0: [ 1.28 -0.96 -0.6   1.26  0.46 -0.74 -0.46 -2.43  0.96  1.18  0.33  2.27
  0.28  0.93  2.22 -0.23]
1: [-0.16  1.67  0.71 -0.65  0.11  1.   -1.08  0.65  1.49 -0.55  0.92  0.53
 -0.26  1.32  1.05  0.84]
2: [-1.25 -0.86  1.15 -1.25 -0.1  -0.13 -0.35 -0.42 -0.61 -1.36  1.65  1.15
 -2.02 -0.76  0.08  0.77]
3: [ 1.39 -1.39 -1.28  1.11  0.14 -1.01  0.2  -1.71 -1.1   0.82  1.37  0.86
  0.7  -0.27  0.71  0.39]
4: [-1.49 -0.23  0.63 -1.24 -0.07  0.82  1.05  0.84  0.42 -0.45  0.13 -1.13
 -2.17 -0.85 -0.34 -0.47]
5: [-1.25 -0.01  1.6   0.02 -0.48  0.08  1.54  1.75 -1.28  0.09 -1.18 -3.68
 -0.44 -0.01 -1.77  0.38]
6: [-0.06  0.95  0.02 -0.29  0.18  0.97 -1.02  0.14  1.21 -0.82  1.    0.51
 -0.45  1.    1.23  0.77]
7: [ 1.44 -1.71 -1.54  1.44  0.36 -1.23  0.17 -1.82 -1.17  0.85  1.63  1.13
  0.69 -0.23  1.18 -0.35]
8: [-0.51  0.19  0.6   0.27  0.51  0.39  0.13 -1.24  1.03  0.51  0.46  0.86
 -0.18  0.98  1.24 -0.43]
9: [-0.5   1.42  0.61 -1.99 -0.92  0.72  1.18 -0.37  0.97 -0.55 -3.07  1.1
 -0.2  -2.59 -0.24  0.39]
10: [ 0.92 -0.34 -0.18 -0.18 -0.54 -0.21 -1.57 -0.25  0.87 -1.29 -0.63  0.27
  1.21  0.22  0.08  0.68]
11: [ 0.94 -1.89 -0.48  2.05  0.67 -0.72  1.25 -0.18 -1.08  1.43  0.62 -0.03
 -0.66 -0.27 -0.48 -1.46]
12: [-0.19  1.61  0.14 -0.61  0.2   0.14  0.79  1.62 -0.76  0.58 -1.06 -0.68
  1.03 -0.03 -1.95 -0.47]
13: [-0.74  0.05  0.02 -0.64 -0.57  0.75 -0.13 -0.29 -0.23 -1.23  0.9  -1.03
 -0.28 -0.96 -0.13  0.89]
14: [ 0.59 -0.77 -0.34 -0.08 -0.01 -1.16 -0.61 -0.22 -1.46 -0.05  0.51  1.84
 -0.59 -1.02 -0.67  0.34]
15: [ 0.75  0.99  0.22  0.25 -0.91 -0.33 -1.44  0.4   1.27 -0.65 -0.98 -0.44
  2.71  0.31 -0.35  0.79]
16: [ 0.1   1.    0.24  0.23  0.97 -0.27 -0.11  1.06 -1.21  1.4   0.31  0.02
  1.86  1.   -1.29 -1.07]
17: [-0.22 -0.1   0.15 -1.33 -0.31  0.67 -1.24 -0.36  1.54 -0.98 -0.76  2.56
 -1.5  -0.28  1.03  1.12]
18: [ 0.6   0.32 -0.77  0.49  0.24 -1.26 -2.43 -0.53  1.17 -0.18 -0.03  0.03
  2.22  1.2  -0.28 -0.46]
19: [-1.51  0.09  0.69 -1.58 -0.45  0.93  0.96  0.71  0.28 -0.64  0.26 -1.37
 -2.3  -0.71 -0.89 -0.02]
20: [-1.46  0.85  0.74 -1.91 -0.34  0.98  0.51  1.65  1.56  1.29  0.06 -0.62
 -2.47  1.04  0.88  0.81]
21: [-1.24  1.02  0.59 -1.14 -0.38  0.75 -0.43  0.14  1.35  0.23 -0.25 -0.6
  0.86  0.66  0.56  0.19]
22: [ 0.72 -0.67 -0.68 -0.61 -0.09 -0.64 -0.35  0.09 -1.41 -0.64 -0.25  1.08
 -0.65 -0.39 -0.6   0.2 ]
23: [ 0.19  1.62  0.61 -2.06 -1.3   0.42  0.95 -0.1   1.58 -0.68 -2.87  0.85
  0.3  -2.09  0.58  0.62]
24: [ 1.35 -1.21 -1.3   1.31 -0.02 -1.22 -0.23 -1.8  -1.18  0.44  1.56  0.83
  1.03 -0.34  0.76 -0.02]
25: [ 1.41  0.04 -1.32  2.41  0.78  0.36  0.41 -0.69 -0.03 -0.14 -1.68 -1.25
  0.55  0.09 -0.07  0.06]
26: [ 0.46 -1.16 -0.51 -0.18  0.19 -0.81 -0.15 -0.41 -1.47 -0.48  0.02  0.98
 -0.57 -0.73 -1.21  0.07]
27: [ 1.24  0.01 -0.74  0.47  0.49 -0.58 -1.7   1.79 -0.65  0.11  1.43  1.32
 -0.87  0.87 -0.96 -0.03]
28: [ 1.28  0.9  -0.19  0.33 -0.7  -0.83 -1.88  1.79  2.37 -0.07 -2.69 -0.6
  0.76  0.62 -1.1  -0.55]

[ 1.   -1.74 -0.7   2.29  0.56 -0.75  1.31 -0.37 -1.63  1.6   0.9  -0.16
 -0.85 -0.36 -0.61 -1.83] 11
[-0.95  0.47 -0.01  1.02  0.56  0.28  0.74  0.58 -0.04 -0.13 -0.19 -1.97
  0.17  0.17 -1.24 -0.37] 12
[-0.53 -0.25  0.71  0.36  0.24  0.47  0.14 -0.4   1.36  0.36  0.24  0.88
  0.27  0.68  1.36 -0.47] 8
[ 1.31 -1.69 -0.58  2.43  0.56 -0.55  1.43 -0.39 -1.49  1.63  0.73 -0.59
 -0.63 -0.02 -0.63 -2.02] 11
[-0.5   2.3  -0.03 -0.67  0.37  0.14  0.24  1.93 -0.13  0.65 -1.07  0.05
  1.73  0.16 -1.3  -0.49] 12
[ 1.24 -1.75 -0.82  2.41  0.65 -0.99  1.2  -0.33 -1.69  1.56  0.93 -0.29
 -0.15  0.11 -0.51 -1.98] 11
[-0.82  0.35  0.4   0.78  0.57  0.28  0.94  0.98 -0.7  -0.19 -0.59 -2.79
 -0.45  0.46 -1.75 -0.15] 5
[-0.6  -0.74 -0.43 -0.81  0.06  0.06 -0.35 -1.54  1.13 -0.6  -0.21  1.33
 -1.18 -0.04  1.52  1.31] 17
[-0.9  -0.1   1.23  0.45 -0.66 -0.16  1.77  1.79 -1.17  0.12 -1.37 -3.71
 -0.26  0.03 -1.62  0.48] 5
[-0.77  0.2   1.03 -0.38  0.38  0.31  0.19 -0.58  1.37  0.19 -0.31  1.35
 -0.23  1.    1.55 -0.28] 8
[ 0.3   1.29  0.4  -0.59 -0.69 -0.55 -0.8   3.   -0.02 -0.75 -1.19 -2.01
  1.3   0.31 -2.37  0.27] 12
[-0.31  1.21  0.01 -0.87  0.38  0.16  0.57  1.53 -0.81  0.21 -1.23 -0.4
  1.09  0.01 -1.53 -0.75] 12
[-1.07 -0.07  0.99 -0.04  0.31  0.53 -0.26 -0.81  1.76  0.54  0.03  1.39
 -0.39  1.07  1.72 -0.49] 8
[-0.51  1.39  0.05 -0.87  0.32  0.36  0.32  1.75 -0.78  0.31 -1.22 -0.49
  1.09  0.39 -1.71 -0.83] 12
[-1.06  1.08  0.48 -0.71 -0.03  0.5  -0.42  0.4   1.5   0.03 -0.11 -0.4
  0.91  0.65  0.57  0.27] 21
